cols: A C R G Y H U N E
Fubam: [ 30.0  27.0  83.1   9.0  -5.0  15.9   2.8  13.9 -41.2]
golo: [ 30.0  27.2  83.1   9.0  -3.4  15.9   2.8  12.4 -41.2]
zene: [ 30.0  26.2  83.1   9.0  -5.0  15.9   2.8  13.9 -41.2]
bal: [ 29.8  23.9  83.1   9.0  -6.8  15.9   2.8  14.6 -43.0]
down: [13.9 12.4]  N
chg golo: [ 30.0  27.2  83.1   8.9  -3.4  15.9   2.8  12.4 -41.2]  3, [9.0]

cols: X L J K W B D
Dolez: [ 27.1  -9.4   8.8  40.9  18.4  -2.9 -50.8]
sabek: [-20.5 -24.1 -29.0 -17.6  78.0  11.0   0.1]
labib: [ 20.5   8.6  57.2 -23.1 -17.2  12.6  15.6]
chg Dolez: [ 27.0  -9.4   8.8  40.9  18.4  -2.9 -50.8]  0, [27.1]
chg Dolez: [ 27.1  -9.4   8.7  40.9  18.4  -2.9 -50.8]  2, [8.8]
down: [ 40.9 -17.6]  K
chg sabek: [-20.5 -24.1 -29.0 -17.6  78.0  11.0   0.2]  6, [0.1]

cols: Q T P S F M V
purun: [ -0.9 -66.9 -19.6   7.7  60.7 -36.4  -5.8]
defo: [  5.9 -31.3  41.8 -35.2  62.1 -27.4 -30.4]
fuvuz: [-59.5 -32.8  30.0 -36.8  74.6 -67.2  51.0]
nin: [ 28.6 -44.7  48.5  64.4  57.4 -73.4  51.1]
chg fuvuz: [-59.5 -32.8  30.0 -36.8  74.5 -67.2  51.0]  4, [74.6]
chg defo: [  5.9 -31.3  41.8 -35.1  62.1 -27.4 -30.4]  3, [-35.2]
chg defo: [  5.9 -31.3  41.8 -35.2  62.0 -27.4 -30.4]  4, [62.1]

cols: depo toti Koga sez gup Liv kag Zit kelu
suzog: [ 18.7  -7.0  30.7   1.7  41.1 -64.5  57.9 -12.8  35.6]
kevur: [  3.0  50.2  40.5  -5.8  14.4 -42.1  20.2 -29.5  69.1]
vusu: [ 14.0  15.8 -73.2  39.2 -70.8 -12.5 -47.3 -57.1  19.1]
Peg: [-11.4  46.6  64.4 -33.3  54.2 -32.2   6.3 -16.4 -46.2]
Vesug: [-52.5  33.3  24.4   9.4 -54.7 -16.9  48.1  12.2 -46.6]
Dunul: [-46.6  56.5 -74.5 -10.8   3.1 -33.4  -3.1  70.8 -10.1]
down: [-73.2  64.4  24.4]  Koga
down: [ 20.2 -47.3   6.3]  kag

cols: sasad Tel ravup kugu nosos Lis ped
mab: [-25.4  -2.8  11.7 -15.4  39.6  16.2 -19.8]
dab: [-37.9 -24.6  14.3  -9.7  39.1  11.1 -25.3]
zibo: [-39.5 -31.4  15.2  -8.1  36.8  10.5 -26.5]
guba: [-29.3 -73.8  21.1   5.9   3.9  12.8 -26.8]
sosut: [-40.7 -49.2  16.8  -3.7  27.8   9.5 -29.0]
Tige: [-35.2 -17.7  13.6 -11.4  40.3  12.3 -23.7]
vof: [-12.6 -63.4  32.0  15.4  -8.6  20.0 -32.5]
Pitim: [-38.7 -27.5  14.5  -9.2  38.3  10.9 -25.6]
sodev: [-13.6  -8.9   8.4 -24.2  27.0  20.5 -16.3]
zib: [-40.0 -36.2  15.5  -7.0  34.9  10.1 -27.4]
down: [-73.8 -49.2]  Tel
chg zibo: [-39.5 -31.4  15.1  -8.1  36.8  10.5 -26.5]  2, [15.2]
down: [-9.7 -8.1  5.9 -3.7]  kugu

cols: limi Boro vam Levu lat ralef rizab Moni
figaz: [ 10.7  77.9 -15.9  31.2 -15.2  20.3 -48.8  15.3]
Nobig: [ 84.9 -15.2 -59.9  14.1  69.6 -74.8  36.0 -22.3]
zopem: [ 71.3 -22.3 -35.4  59.4 -51.4  66.2 -83.5   8.2]
gelu: [-55.8 -59.9  -9.8  76.0  35.9 -30.1 -16.4  25.4]
gimo: [ 42.0 -23.2 -65.1  32.8  50.9  41.0  41.6  64.7]
vegub: [ 71.3 -22.3 -35.4  59.4 -51.4  84.6 -83.5   8.2]
rufo: [ 33.2 -40.4  35.6  -7.1 -18.0 -54.8 -31.5  42.7]
Fele: [-30.2 -59.9  54.9  81.7 -43.4  52.1 -18.1  23.5]
chg zopem: [ 71.3 -22.3 -35.4  59.4 -51.4  66.1 -83.5   8.2]  5, [66.2]
chg figaz: [ 10.7  77.9 -15.9  31.2 -15.2  20.3 -48.8  15.4]  7, [15.3]
down: [-55.8  42.0  71.3]  limi
down: [ 66.2 -30.1]  ralef

